Questions about the table below. Indices start at 1.
1) The entry in the top-left corner?
2) The entry in the top-right corner?
3) The entry in row 1 and column 2?
4) The entry in the bottom-left corner?
5) The entry in row 3 and column 1?
6) The entry at row 1, column 3?
7) The entry directly above 122?
8) The entry just right of the centre entry?
[[154 141 121 145 111 127 140]
 [108 129 113 104 144 117 133]
 [114 134 108 106 141 115 139]
 [153 142 118 143 113 125 143]
 [154 141 121 145 112 127 140]
 [135 118 152 147 118 143 113]
 [154 136 130 150 110 132 133]
 [152 132 136 152 110 135 129]
 [154 137 129 149 110 131 135]
 [107 128 114 104 145 118 132]
 [144 145 106 129 122 117 148]
 [147 145 108 132 119 118 147]
 [140 121 150 149 116 142 116]
 [124 140 103 111 136 113 144]
 [115 111 152 131 132 141 107]]
1) 154
2) 140
3) 141
4) 115
5) 114
6) 121
7) 145
8) 110

B =
[[136 121 122 130 117]
 [108 107 148 140 145]
 [124 102 124 115 146]
 [130 134 132 144 105]]
What is the entry directly above the largest entry?
Answer: 122
The bottom entry of the column that holds the largest entry is 132
What is the entry directly below 145?
Answer: 146
What is the top-right entry?
Answer: 117
What is the entry just left of the smallest entry?
Answer: 124
The smallest entry in the last row -> 105
What is the bottom-left entry?
Answer: 130
What is the largest entry in the first row?
Answer: 136
